Here are some points:
array([  7.,   1., -41., -29., -19., -25., -30.,   8., -11., 118.,  32., -46.,  23.,  29.,  18.,  -6.,  -7., -36.,
       -37.,  -1., -44.,  82.])
array([-18., -10.,  60.,  28.,  48.,  71., -29.,  22., 127., 127., -15., 127.,  22., -11., -15.,  55., -23., -10.,
        11., -33.,  49.,  -3.])
array([-51., -42.,  50.,   6., -10., -19.,  11.,  -7.,   3., -43., -25., -44., -47., -30., -22.,  -9., -27., -45.,
       -54.,  14.,  37., -22.])
array([-52.,   6., -37., -37.,   4.,  28., -17.,  37., -11., -27.,  78., -39., -18., -44., -15., -37., -41., -31.,
       -50.,  16., -21., -44.])
array([ 30.,  32., -62., -28.,  65.,   1., -32., -12., -21., 127.,  96., 127.,  18., -16.,  19., -39., -29.,  -6.,
        42.,   0.,  25.,  34.])
array([ 36., -36., 102.,  19., -16.,  51.,  59., -26., -73., -88., -78., -49.,  64.,  47., -76.,   4.,  60.,  69.,
        22., -14.,  43., -24.])
array([ 18.,  10.,  25.,   9., -24.,  22.,  15.,  36.,  21.,  48., -64., -87.,   6.,  59., -17.,  50.,  10.,   5.,
        60.,  55.,  -8., 127.])
array([-66., -27.,  49.,  -9., -32.,  56.,  -6.,  11.,  -6., -50., -75., -11., -25., -22.,  29.,  19.,  -9.,  -3.,
       -27.,  59., -29.,  29.])
array([127., -70.,  12.,  56.,   1., -59.,  18.,  13., -10.,  64., 127., -25.,  23., -18.,  14., -33.,   8.,  56.,
         9., -24.,  32., -38.])
array([ -8., -46.,   8., -38., -37.,  -9.,  56., -33.,   1., -15., -58., -81., -31.,   1., -14., -47., -26., -19.,
       -48.,  15.,  16.,  19.])
Here are 10 more points, each followed by its number:
array([-26.,  25.,  18.,  54., -35., -28.,  14., -62.,  91., -39.,  83., -59.,  37., -25.,  30.,  -2.,  49., -40.,
       -18.,  39.,   9., -72.]) 0
array([ -8.,  39., -56.,   1.,  57.,  52., -34.,  -2., -44.,  81.,  19.,  81.,   2.,  -6.,  30., -42.,  -7.,  10.,
        17., -25., -10.,  -8.]) 1
array([  0.,  14., -26., -18.,  17., -19., -29.,  36., -43., -24., 120., -28., -25., -16.,   8., -18., -32.,  24.,
        36., -24.,  35.,  97.]) 2
array([-41.,  34., -23.,  -4.,  31.,   8., -27.,  44.,  60., -20., -65.,  19., -23.,   4., -19., -41.,  -1.,  -8.,
        40.,   5.,  16., -69.]) 3
array([-26.,  20.,   2.,  -5., -17.,  20.,  10.,  34., -21.,  96., -46., -63.,  18.,  57.,  -3.,  35.,  -3.,  -1.,
        44.,  27., -30., 127.]) 4
array([-27., -47., -21.,   1.,  24., -51.,  85., -19.,  15., -24., -62.,  14.,  32., -17., -34., -45.,  76., -10.,
       -27.,  23., -49., -30.]) 5
array([-38.,  46.,  38.,  23.,   3.,  66.,  18., -20.,  11.,   4., -48., -88.,  61., -27., -11., -19.,  73., -20.,
        76., -42.,  36.,  11.]) 6
array([ 44.,  10., -49., -44.,  24.,  84.,   7.,  14., 127.,  42., -66., -12., -21.,  28., -14.,  16., -23., -15.,
        43.,  16.,  -5., 127.]) 7
array([ 33.,  28.,  48.,  -5.,  -5.,  17., -34.,   4., -27., -23.,  -9.,  81.,  12.,  -9.,   6.,  53.,  18.,  43.,
       -56.,  13., -37.,  17.]) 8
array([127., -56., -29.,  60.,  85., -20.,  27.,  14., -85., 127., 127., 127.,  71.,  54.,  14.,  58.,   1.,  20.,
       -38., 127., -48., -61.]) 9
Which two of these numbered points are nearest to each point below, looking only along the 3 directions in which the first points spread most? Their numbers follow each, nearest first.
array([-57.,  -1., -48.,   0.,  22.,  30., -14.,  19., 105., -16., -55.,  37., -25.,   3., -29., -20., -20.,  14.,
        36.,  -3.,  56., -60.]) > 4 3
array([ 33., -19.,  -5., -34., -46., -34.,  15., -22., -81., -41.,  -3.,  -7.,   9.,   7.,  -4., -60., -15., -35.,
        16.,  41.,  -9., -74.]) > 0 5
array([ 26.,  28., -48., -27.,  27., -34., -35.,  34.,   6., -36., 105., -16., -35., -43.,  25.,  53., -45.,  23.,
        -3., -38.,   4.,  47.]) > 2 0
array([ 12.,  -7.,  14.,   2.,  43., -47.,  13.,   4.,  98.,  40., -48.,   8., -13.,  32., -25., -24.,   3., -46.,
        35.,  28., -10., 127.]) > 4 7
array([-38.,  23.,  31.,   7., -37., -35., -31., -19., -48., -49., -58., -65.,  29.,   0.,  10.,  33.,  19.,  -2.,
       -27.,   7.,  39., -47.]) > 5 6
array([ -7., -36.,  16., -41., -30., -46.,  21., -21., -67., -51.,   4.,  24., -10.,  10.,   6., -17., -29., -42.,
        -3.,  36., -42., -82.]) > 0 5
array([ 49.,  -1.,  49., -10., -55.,  88., -20.,  15., -40.,  14., -78., -62.,  -2.,  80.,   1.,  26.,   0.,  34.,
        47.,  66.,  21.,  34.]) > 6 8
array([-22.,  35., -48.,  21.,  31.,  39., -32.,   7.,  99.,  91.,  17., 100.,  -9.,  -2.,  -3., -43.,  -4., -28.,
        14., -23., -19.,   2.]) > 1 7
array([-55.,  26.,   7.,  41.,   8.,   4.,  -7.,  -8., -62., 127., -44.,  73.,  56., -38.,   8., -44.,  29.,  50.,
       -32.,  25.,   2., -31.]) > 8 1
array([ 34.,  -3.,   2.,  25., -33.,  20., -13.,  20., -79., -81., -72., -13.,   9.,  -1.,  18., -16.,  -8.,   4.,
       -42.,  19., -14.,  16.]) > 5 0
array([ 18.,  16., -40., -38.,  26., -50., -40.,  32.,  -2.,  -8.,  81., -38., -39., -37.,  26.,  27., -39.,  27.,
        -1., -19., -10.,  55.]) > 2 0
array([  5., -21.,  13.,  58., -30.,  48.,  43., -23.,  14., -70., -48., -34.,  30.,  31., -49.,  60.,  53.,  46.,
       -34., -12.,  42.,  28.]) > 6 5
array([-65.,  26., -37., -10.,  36.,  -8.,   5., -22., -77., 127., -66.,  85.,  17., -27.,   1., -22., -27.,  25.,
       -34., -70.,  -9., -86.]) > 1 8
array([-12.,  10.,  45., -37., -24., -37., -23.,   8., -47., -43., 127., -71., -19., -10.,  22., -23., -12.,  -8.,
         6.,  16.,  17.,  42.]) > 0 2
array([-11., -44.,  15.,   3.,  39.,   7.,  -4., -27., 118., 110.,  69., -21.,  34.,  27.,  -5.,  90.,   9.,  17.,
        19., -56., -53., -60.]) > 1 8
array([ 19., -48., -13., -13.,  45.,  25.,  41.,   8., 127., -11., -49., 125., -36.,  -5., -16.,   0., -26., -60.,
        34., -52., -27., 121.]) > 7 4
